(in the rows, 128 means zero)
One turn moves each row of this set onto another row. After a few examples, where does it send each row asked below?
z581: [151 137 106 173 158 131 126 134 101 108 123 120 130 147 130 113 115 111
 158]
z775: [183 128 121 143 125 107 118 136 130 122 141 127 115 112 123 115 111 114
 134]
z856: [116 119  90 146 153 121 148 157 151 134 102 140 124 117 156 126 126 120
 143]
z390: [114 132  90 137 114 132 129 131 138 121 124  99 138 143  88 126 181 118
 146]
z661: [121 135 134  66 147 118 122 142 131 125 123 114 139 137 114 128 134 121
 131]
z877: [129 140  89 155 150 135 141 144 135 140 104 116 145 148  91 133 142 107
 108]
z743: [144 150 123 150 138 151 128 145 151  93 109 129 137 151 125 142 170 100
 129]
z447: [ 82 114 113 158 137 124 134 145 126 136 125 138 130 152 130 115 159 130
 162]
z498: [153 137 131 125 135 144 147 159 107 113 161 124 122 147 119 120 136 160
 150]
z479: [146 129 121 113 129 105 135 121 135 128 162 123  95 123 115 102 153 153
 126]
z464: [138 110 108  98 115 138 141 161 140 129 130  99 135 113 109 123 159 127
 162]
z605: [113 138 107 143 163 128 144 120 105 115 145 116 110 158 122 100 158 150
 150]
z899: [133 110 121 139 111 102 134 153 146 151 138 155 131 116 128 133 117 112
 129]
z524: [152 118 107 116 151 141 152 173 136 147 111 116 141 118 112 129 121 117
 124]
z942: [117 115  90 123 118 109 120 157 148 130 111 131 123 104 152 122 134 122
 161]
z130: [149 137 144 163 143 113 112 122 129 120 135 111 126 148  80 114 127 127
 133]
z68: [152 140 147 147 152 142 130 149 120 128 150 128 117 126 100 110 129 145
 108]
z604: [148 132 147 142 127 143 152 143 132 114 123 133 118 120 170 132 137 130
 107]
z656: [102 103 125 122 122 106 149 144 150 149 146 144 116 130 127 118 156 141
 144]
z972: [106 134 140 110 149 149 139 125 137  94 131 110 142 130 113 129 166 101
 150]
z222: [111 136 153 156 143 127 131 104 121 115 114 114 133 123 137 124 126 104
 106]
z613: [145 147 110 131 147 160 132 100 147 121 133  91 116 163 143 131 143 119
 115]
z318: [113 121 109 175 126 121 119 154 123 137 118 149 145 138 131 129 121 101
 146]
z226: [ 91 127  83 129 112  99 122 124 148 126 127 131 124 111 129 124 149 118
 143]
z688: [105 133 135 126 120  96 113 103 113 116 109  98 133 160 137 123 137 128
 141]
z912: [140 142 116 112 125 156 116  95 141 117 148  84 119 141 137 126 143 115
 124]
z571: [141 130 130 111 105 112 135 141 124 115 119 116 118 156 170 131 149 154
 143]
z162: [153 135 119 102 132 155 104 118 135 127 131  81 120 138 149 120 124 118
 135]
z121: [ 89 131  84 152 148 113 150 124 151 130 117 140 125 123 132 129 141 115
 125]
z548: [159 150 116 106 135 120 112 162 145 124 100 133 134 159 126 141 139 119
 110]
z769: [150 133 128 142 125 115 128 132 116 105 146 106 133 167 100 125 134 141
 174]
z914: [159 139 114 121 154 158 120 123 141 130 117  88 118 160 154 125 123 123
 125]

z743 moves to z548
z688 moves to z222
z464 moves to z390
Now find these:
z130 moves to z68
z162 moves to z912
z775 moves to z479
z226 moves to z121
z899 moves to z656

One turn moves each row of this set onto another row. After a few examples, where does it send each row asked below?
z325: [169 148 184 164 147 151 114 148 145 121 150 123 148  66 102  96 124  94
 128 111 115  91 156]
z460: [125 163 193 159 114 152 121 152 139 114 128 162  96 107 151  89 135  88
 145 161 102 107 161]
z12: [129 156 153 136 118 176  99 147 173 100 115 151  91  81 139 100 136 105
 140 153  81  86 160]
z90: [173 137 139 152 166 135 106 119 155 147 117 130 131  88 128  93 116 165
 148 149 120 107 128]
z751: [168 169 157 151 124 120 136 119 127 149 112 111 122  98 125  90 133 144
 141 158 140 108 114]
z933: [159 157 166 146 136 169 122 153 146 123 136 112 136  67  92 101 137  96
 104 115 118 102 147]
z943: [153 165 173 172  93 126 141 139 111 116 140 127 114  94 149  98 123  88
 153 145 125 114 135]
z668: [163 126 129 140 150 158  86 133 167 111 126 130 124  77 131 111 117 148
 147 149  77  95 154]
z894: [121 155 185 176 114 157 129 150 155 103 142 157  98  88 151  82 126  89
 156 160 111 102 160]
z692: [158 117 133 160 170 141 116 132 144 140 115 128 125  85 132  83 113 150
 150 140 132 128 122]
z874: [154 126 186 164 152 163 118 155 124 118 134 110 143  70  87  96 137  97
 136 135 118  93 155]
z450: [150 118 125 157 156 157 110 135 174 113 119 133 126  66 131 104 123 132
 157 149  76  76 146]
z410: [165 158 151 151 130 123 130 129 117 143 104 114 119 102 132  90 141 136
 134 153 151 126 121]
z860: [143 140 182 159 161 175 126 158 144 132 133 125 134  78  91  88 139 103
 111 132 128 109 154]
z730: [159 124 132 142 151 156  86 136 164 110 108 136 116  72 135 105 116 131
 160 139  75  81 148]
z728: [155 122 130 150 172 128 125 129 163 136 109 119 130  81 127  77 127 154
 147 144 114 107 120]
z968: [160 162 143 151 119 133 138 131 125 142 116 115 114  92 133  89 128 126
 135 139 153 133 108]
z461: [121 160 193 161 114 149 132 152 145 103 138 147 101 106 142  87 136 102
 141 177  94 103 167]
z50: [130 151 144 151 114 181 111 142 176 105 131 149 105  70 137 113 141 105
 148 164  84  80 160]
z87: [128 150 153 134 122 174 102 148 175  93 129 140  99  84 134 101 136 121
 132 166  75  97 167]
z895: [150 160 182 155 105 117 130 138 109 123 146 126 123 106 144  98 140 100
 151 156 131 132 140]
z244: [154 163 183 156 105 118 133 140  98 126 120 127 112 111 144  95 133  95
 151 151 119 114 134]
z365: [132 152 148 148 124 169 104 145 186  90 118 148  97  74 142  95 137 113
 138 156  86  80 167]
z292: [122 142 142 146 120 181 108 148 181  89 120 136  92  64 134  90 133 111
 149 157  95  90 152]
z312: [154 151 180 148 135 165 114 146 144 115 129 102 133  57  81  90 147 102
 134 133 133  83 143]
z6: [156 169 175 166  99 125 138 140 105 123 126 129 114 108 149 104 139  96
 137 156 126 116 146]
z845: [159 150 148 137 131 110 134 129 127 135 117 103 126  95 128  82 140 135
 140 144 137 131 111]
z133: [151 168 186 164 102 117 146 136 109 122 129 118 116 108 137  94 135 107
 149 168 115 103 140]
z191: [152 155 193 161 154 160 115 144 164 127 140 128 136  63  93  77 136 105
 132 125 139  90 150]
z19: [126 165 184 160 104 160 122 146 147 116 149 160 106  96 148 101 144  91
 149 170 116 113 161]
z892: [160 120 126 146 153 149  89 134 169  99 108 124 119  68 133  98 125 141
 154 145  88  83 152]
z213: [131 164 184 172 110 150 127 151 149 105 134 159 103 100 156  94 135  89
 138 163 102  98 172]
z618: [153 107 120 151 149 159  97 139 155 100 117 118 119  64 130 101 114 134
 162 142  89  97 141]
z199: [168 121 137 154 171 129 104 127 145 134 103 122 128  87 130  85 126 158
 151 149 129 113 131]
z630: [165 127 140 148 174 134 103 126 152 143  98 134 122  88 130  82 118 153
 155 140 118 104 123]
z418: [164 158 152 138 131 121 127 126 120 146  96 114 114 100 127  84 136 134
 142 144 140 117 108]

z50 moves to z450
z874 moves to z860
z90 moves to z751
Now find these:
z418 moves to z244
z6 moves to z213
z894 moves to z292

One turn moves each row of this set onto another row. After a few examples, where does it send each row asked below?
z125: [155  89 150 126 134 140 141 149 138 106  85 143 132 111 115 129 118 135
 173 102 131 126 134 148 143 138 136 112]
z188: [150 120 167 118 127 120 136 110 140 129 149 115 124 162 120 143 128 139
 131 110 161 127 127 120 150 137 108 124]
z156: [102 127 175 115 120 129 148 129 115 103 128 111  75 113 132 133 128 141
 131 112 124 134 117 138 138 129 159 133]
z409: [144  80 154 147 134 129 122 121 130 121  94 134 140 150  88 110 130 141
 134 116 128  99 105 141  98 113 141 118]
z830: [123  98 184 132 111 146 152 134 123 107 160 108 125 115 117 117 122  90
 134 121 134 127 133 143 117 102 132 128]
z947: [152 104 135 152 142 179 125 144 117 137 144 119 155 148 123 141 144 126
 167 119 133 150 144 123 121  95 146 116]
z433: [136 100 106 121 128 131 134 152 130 143 114 169 143 108 107 115 104 117
 128 107  89 135 121 165 124 105 152 121]
z36: [147  76 144 129 133 143 145 133 150 112  83 139 135 124 111 126 120 125
 161  97 130 126 132 152 133 138 140  99]
z790: [109 130 176 112 113 119 141 122 125 120 128 121  71 111 143 121 128 142
 124 103 127 133 106 141 142 126 158 122]
z853: [154 124 136 129 127 148 123 100 103 150 114  99 135 159 135 150 131 116
 165 125 129 117 153 156 113 101 141 118]
z61: [140 119 145 114 117 135 136 127 120 114 170 142 131 143 107 124 136 124
 102 127 117 130  84 138 163 145 149 126]
z28: [128 136 115 131 124 162 114 113 122 160 154 141 128 137 140 148 144 104
 112 144 104 124 129 153 120  96 127 113]
z22: [134 155 140 112 134 163 119 153 127 140 136 129 102 143 161 121 147 150
 156 139 139 149 146 125 127 107 139 127]
z73: [120 111 185 138 116 127 153 129 124 104 161  99 132 120 119 114 122 108
 137 112 141 123 131 140 119  95 131 123]
z782: [114 102 180 130 109 142 150 115 116  97 161  95 135 125 114 123 124 110
 144 107 127 123 131 147 118 110 139 127]
z678: [112 123 175 100 114 124 142 152 122 115 126 106  75 122 133 114 131 146
 132 114 126 120 118 148 134 132 152 137]
z841: [119 116 171 110 117 112 154 141 115 119 108 109  79 131 151 123 136 143
 132 100 129 131 112 146 139 124 159 135]
z64: [132 146 149 123 128 166 127 140 131 143 129 146 108 135 176 139 145 148
 151 138 129 148 144 119 122  95 145 122]
z324: [155 125 130 124 125 127 126 100 103 148 110 108 121 137 138 153 134 109
 173 120 132 130 148 159 106 100 133 133]
z528: [132 100 110 118 142 141 126 156 138 136 115 163 144  99  95 121 110 115
 130 101 107 148 115 162 129 112 159 126]
z175: [107 117 182 115 114 117 145 132 115 116 129 123  78 125 147 130 135 143
 127 105 117 120 111 135 140 127 160 141]
z283: [136 153 150 124 127 159 132 142 135 129 115 136 105 150 179 126 147 149
 156 129 140 141 137 125 134 107 137 116]
z452: [143 155 135 122 130 158 121 143 136 145 132 141  98 130 174 140 146 143
 152 124 137 154 127 121 125  98 155 115]
z760: [124  99 137 135 125 129 143 125 115 131 173 148 132 134  95 111 137 122
 116 121 106 126  91 135 165 136 146 112]
z527: [133 118 134 121 132 117 124 132 133 155  87 164 109 146 121 113 109 174
 144  98 113 135 118 129 108 109 155 139]
z511: [125 111 143 126 121 131 141 138 117 118 169 147 123 135 115 122 134 121
 101 115 104 124  97 138 174 144 139 120]
z172: [147 114 161 117 121 122 152 109 148 123 159 111 132 163 124 135 125 122
 132  97 155 131 124 123 146 135 119 118]
z739: [119 107 143 112 119 138 133 137 124 133 176 144 121 137  97 120 126 127
 118 122 119 123  85 140 162 151 139 115]
z576: [148 113 158 115 125 123 145 120 132 104 156 103 139 165 122 144 129 141
 132 102 152 127 125 121 147 138 125 122]
z212: [117 123 117 137 128 157 119 113 130 152 165 138 128 128 125 145 154  95
 122 141 108 114 114 152 115  96 136 109]
z902: [146 151 140 120 138 170 126 152 139 140 128 137 108 143 160 147 140 146
 150 138 139 147 137 114 121 100 157 124]
z100: [130  93 103 106 128 148 126 154 128 146 123 167 142 104 101 113 109 118
 151 120 104 139 109 163 120 120 154 116]
z763: [133 124 123 108 135 125 113 138 127 150  84 142 101 147 112 104 121 175
 146 109 120 130 120 139 102 118 146 139]
z10: [134 128 139 112 137 118 118 118 127 146  82 157 110 151 110 102 101 162
 142 111 121 128 119 132 110 116 165 141]
z975: [142  77 148 137 134 128 116 115 134 124 106 140 152 167  83 112 124 136
 138 110 129 112 115 145  99 118 151 130]
z31: [134 103 105 124 138 141 124 153 133 141 113 164 128  97 104 106 111 114
 123 103  98 134 110 153 123 107 161 110]
z959: [142  78 146 145 127 137 120 117 122 128 105 136 129 155  78 117 127 127
 131 111 118  99 100 138  95 121 137 134]
z414: [143 127 133 112 133 122 115 122 133 153  83 163 104 138 127 104 112 165
 141  99 120 128 104 131 116 117 163 127]
z978: [131 130 132 115 137 122 126 125 133 157  78 140 107 148 130 111 113 171
 142  90 127 135 124 130 109 107 138 132]
z834: [116 131 115 115 124 162 109 117 117 166 168 133 121 132 129 144 141  97
 135 145 118 127 118 159 115 105 135 117]
z757: [156 112 126 160 149 157 126 140  99 131 138 122 152 144 127 126 152 127
 167 119 136 149 134 116 117  89 143 120]
z426: [157 108 122 156 139 166 128 142 108 132 147 139 149 151 116 122 142 121
 165 123 132 162 135 111 118  99 132 125]
z889: [135 117 141 120 119 129 138 136 126 119 172 145 115 132 113 110 133 121
  91 122 115 130  86 131 160 135 151 112]
z570: [130 151 110 137 122 159 112 111 117 156 157 139 114 131 135 127 139 101
 121 141 103 127 117 149 118  92 142 107]
z746: [136  83 144 127 141 132 135 142 142 105  86 133 142 124 107 126 110 131
 164  98 134 133 150 160 130 127 144 109]
z963: [155 118 122 131 128 143 131  93 102 150 115 107 130 149 141 145 140 100
 173 110 126 131 145 151 113 106 142 120]
z241: [126 151 124 134 122 172 112 105 120 160 148 134 127 130 123 142 133 101
 130 143 105 127 125 165 120  96 136 114]
z394: [137  95 109 117 133 141 138 145 135 147 134 166 156 102 107 108 112 108
 137 116 100 128 115 151 119  97 155 115]

z10 moves to z61
z511 moves to z64
z760 moves to z283
Now find these:
z414 moves to z889
z73 moves to z963
z746 moves to z782
z739 moves to z22
z188 moves to z426

One turn moves each row of this set onto another row. After a few examples, where does it send each row asked below?
z619: [146 130 153 115 134 133 144 153 127  95 119 121 114 142 133 112 131 135
 118 116 108 104 120 141 124 127 120 174 113]
z976: [100 122 139 137 123 101 120 127 153 108 136 159 135 103 109 142 133  97
 147 136 153 152 115 137 159 100 117 102 118]
z308: [110 114 121 126 124 128 130 108 111 166 157 138 146 131  93 127 125 116
 155 149 141 158 127 142 151 109 138 102 157]
z900: [123 169 105 140 147 137 130 119 121 107 153 151 138 128 127 141 139 137
 152 152 149 159 102 119 125 102 141 124 140]
z341: [ 84 111 128 127 122  75 118 126 155 120 116 148 140 107 125 141 136 108
 136 146 145 148 121 141 140 120 129  99 120]
z906: [151 124 154 114 130 154 128 137 126 104 121 118 115 137 118 117 118 129
 122 105 100  98 123 139 134 136 126 170 116]
z623: [147 131 160 108 129 135 146 151 128 111 126 122 116 131 125 107 131 132
 116 103 113  99 118 134 128 121 113 168 110]
z70: [138 121 152  99 130 121 142 146 129 123 111 113 121 133 134 109 130 138
 109 108 104  93 124 135 118 136 124 163 112]
z114: [104 149  90 122 142 112 118 109 122 130 126 133 148 129 143 141 137 150
 137 160 133 149 112 123 108 134 162 116 145]
z49: [109 123 122 132 128 112 146 122 113 153 158 143 144 137 105 120 139 123
 151 160 151 166 125 144 143  95 131 108 155]
z176: [ 92 108 132 126 117 105 102 108 155 128 123 147 141 100 105 148 119  96
 144 132 138 140 121 137 157 126 133  93 121]
z462: [139 119 146 106 129 131 130 141 127 111 107 112 118 142 133 115 125 136
 114 116  98  97 127 142 121 147 133 168 116]
z339: [146 122 156 102 126 144 132 136 128 124 121 116 119 127 119 113 121 129
 117  95 103  91 122 133 131 137 123 162 112]
z563: [ 99 108 113 122 126 104 135 115 112 167 144 134 150 137 110 123 134 127
 144 161 141 159 129 145 135 113 142 102 156]
z578: [121 151 101 126 138 156 101  90 120 130 145 137 144 121 113 150 115 132
 153 140 131 142 109 117 132 132 158 113 146]

z976 moves to z341
z623 moves to z70
Now find these:
z114 moves to z578
z462 moves to z906
z49 moves to z563

One turn moves each row of this set onto another row. After a few examples, where does it send each row asked below?
z180: [166 104 121 116 134 148 144 124 128 100 153 126 120 162 151 132 130 151
 139 114  97 110 100 138 126 132 145 130 145 143]
z607: [147 139 138 124 130 138 153 134  86 125 163 139 114 126 166 127 160 101
 134 138 103 113 114 142 122 164 113 137 182 115]
z442: [138 175 172 149 103 149 147 128 134 110 117 179 129 151 164 154 121 149
 135 153 125 127 136  96  86 153 138 101 144 146]
z5: [162 149 119 140 102 132 130 136 122 109 134 160 130 164 129 125 131  97
 116 150  84 109 113 149 130 118 133 143 161 143]
z562: [134 160 120 137 104 147 153 131 127 107 151 163 142 142 168 139  86 106
 142 146 123  93 107 112  99 120 112 116 179 153]
z716: [158 116 138 129 119 159 129 132 111 117 145 128  98 137 131 134 127 124
 151 127  92 136 135 120 110 144  90 149 203 141]
z432: [ 81 132 149 150 123 134 138 130 101 117 134 131 118 134 134 141 116 143
 160 144 103 129 132 110 127 124 158 101 160 156]
z944: [159 167 174 150  98 157 153 116 142 114 131 158 125 147 163 145 112 163
 121 147 114 144 119 106  85 145 138 109 158 157]
z478: [139 168 155 143 139 123 121 105  95 140 122 113 114 131 178 133 117 130
 124 153 126 131 124  76  98 142 120 113 117 153]
z471: [133 146 143 127 118 117 124 116 109 126 113 132 146 100 141 166 121 135
 137 163 148 130 141  92  87 131 116 144 131 157]
z654: [133 159 121 132 109 146 147 135 126 102 156 165 150 145 162 140  88 106
 147 135 128 101 106 108 101 116 120 115 184 153]
z381: [157 183 136 130 108 163 120 146 113  71 136 133 136 181 170 136 140 139
 122 138 127 109 123 108 105 147 122 114 161 166]
z838: [161 123 169 157 118 141 116 118  77 133 134 102 129 153 147 153 137 111
 139 157 115 152 102 116 125 154 123 158 164 127]
z401: [113 154 147 131 119 122 139 158  99  88 153 175 151 158 163 130 124 115
 139 137 123  87 149 105 116 141 135 128 134 134]
z45: [157 148 181 171 128 139 113 140 102  92 152 142 149 151 146 154 118 157
 122 145 156 121 145 104 106 154 138 118 133 142]
z938: [131 158 134 133 114 165 109 133 120  81 165 153 148 147 136 160 121 142
 132 144 130 102  94 118  86 139 134 100 163 141]
z29: [154 126 145 132 100 148 154 126  96 150  95 140 122 131 168 159 143 137
 159 158 112 142  91 122 109 150 119 140 173 129]
z261: [156 120 173 151 127 132 139 141 100 146 128 134  96 103 146 135 145 126
 129 179  97 114 153 117 118 129 120 135 172 142]
z803: [159 119 116 146 131 145 116 141 116 126 135 117 151 157 150 150 109  98
 151 145 106 133 101  76 105 158 125 113 148 115]
z896: [125 131 155 145 111 135 121 145 120  88 153 158 115 161 160 127  95 143
 152 104 112 110 142  87  93 118 130 116 153 158]
z941: [147 140 120 149  95 106 126 161 125 124 126 122 123 142 182 167 162 128
 137 148 114 115 108  97 106 141 140 152 171 150]
z988: [144 171 152 140 130 123 118 112 101 141 116 109 108 124 187 136 124 132
 121 148 124 135 120  84  93 140 123 117 122 152]
z736: [174 118 169 119 145 137 163 112  97 131 139 122 117 121 159 141 133 115
 146 152 100 148 159 111  97 135 128 123 158 112]
z891: [145 177 171 133 145 118 110 111  89 136 122 121 106 141 171 130 115 129
 120 149 129 132 126  87 108 135 116 116 120 144]
z685: [157 109 111 118 133 137 153 134 112  95 141 131 133 158 142 126 146 147
 136 110 103 105 115 142 122 124 148 116 144 135]
z592: [132 143 160 109 119 122 121 119 117 123 106 142 138  97 137 159 120 135
 146 155 154 127 135 104  90 132 121 137 133 158]
z738: [152 105 114 120 132 141 146 140 119 100 143 122 124 162 142 131 143 144
 139 110  99 110 108 148 117 131 153 120 149 143]
z157: [150 149 139 129 132 143 135 129 107  85 178 120 135 167 167 142 114 138
 131 134 125  81 122  85 123 142 125 161 162 161]
z154: [148 156 177 138 143 128 145 161  77 152 124 139 102 153 147 147 144 130
 143 179 124 128 115 132 123 131 142 125 148 121]
z103: [135 145 141 125 127 129 112 119 112 129 113 126 150 101 135 167 121 129
 136 166 143 132 138  93  91 136 115 145 126 147]
z658: [165 157 170 163 136 151 129 136 105 107 156 148 170 147 144 149 128 155
 113 168 146 120 135 124 119 157 130 132 137 140]
z330: [145 143 124 145 109 134 126 131 122 104 133 148 120 171 114 118 140 104
 121 138  73 110 121 135 123 114 142 129 160 150]
z683: [176 112 185 122 122 145 152 138 102 120 111 123 105 135 135 148 127 115
 154 146 136 162 124  97 103 133 153 140 160 143]
z514: [173 113 189 120 118 152 146 140 103 122 111 130 107 137 122 143 125 118
 154 142 133 158 122 103  92 130 150 135 159 147]
z441: [156 135 159 130 138 147 115 133 112  99 153 120  85 142 118 132 126 111
 148 129 101 123 147 118 105 150  93 145 184 143]
z40: [147 145 139 113 138 135 160 142  98 114 145 159  96 113 163 132 156 109
 137 131 121 103 120 140 104 152 104 119 174 116]
z885: [151 153 172 146 141 125 143 157  80 156 120 141 100 141 144 150 134 127
 152 185 120 128 114 124 125 132 144 127 155 121]
z434: [150 151 138 138 122 130 146 132  54  96 113 151 146 143 149 119 139 124
 137 120 118 133 152  82 123 119 155 132 155 142]
z335: [142 157 140 126 128 139 135 141 108  86 173 122 133 172 166 137 114 140
 130 134 123  80 118  84 131 145 130 151 168 164]
z741: [154 143 116 141 112 138 128 141 113 108 128 154 124 173 118 122 141  99
 116 137  76 112 116 137 119 117 141 135 161 142]

z432 moves to z941
z683 moves to z654
Now find these:
z471 moves to z741
z716 moves to z442
z401 moves to z838
z592 moves to z5
z157 moves to z514
z988 moves to z685
z40 moves to z658
z938 moves to z261

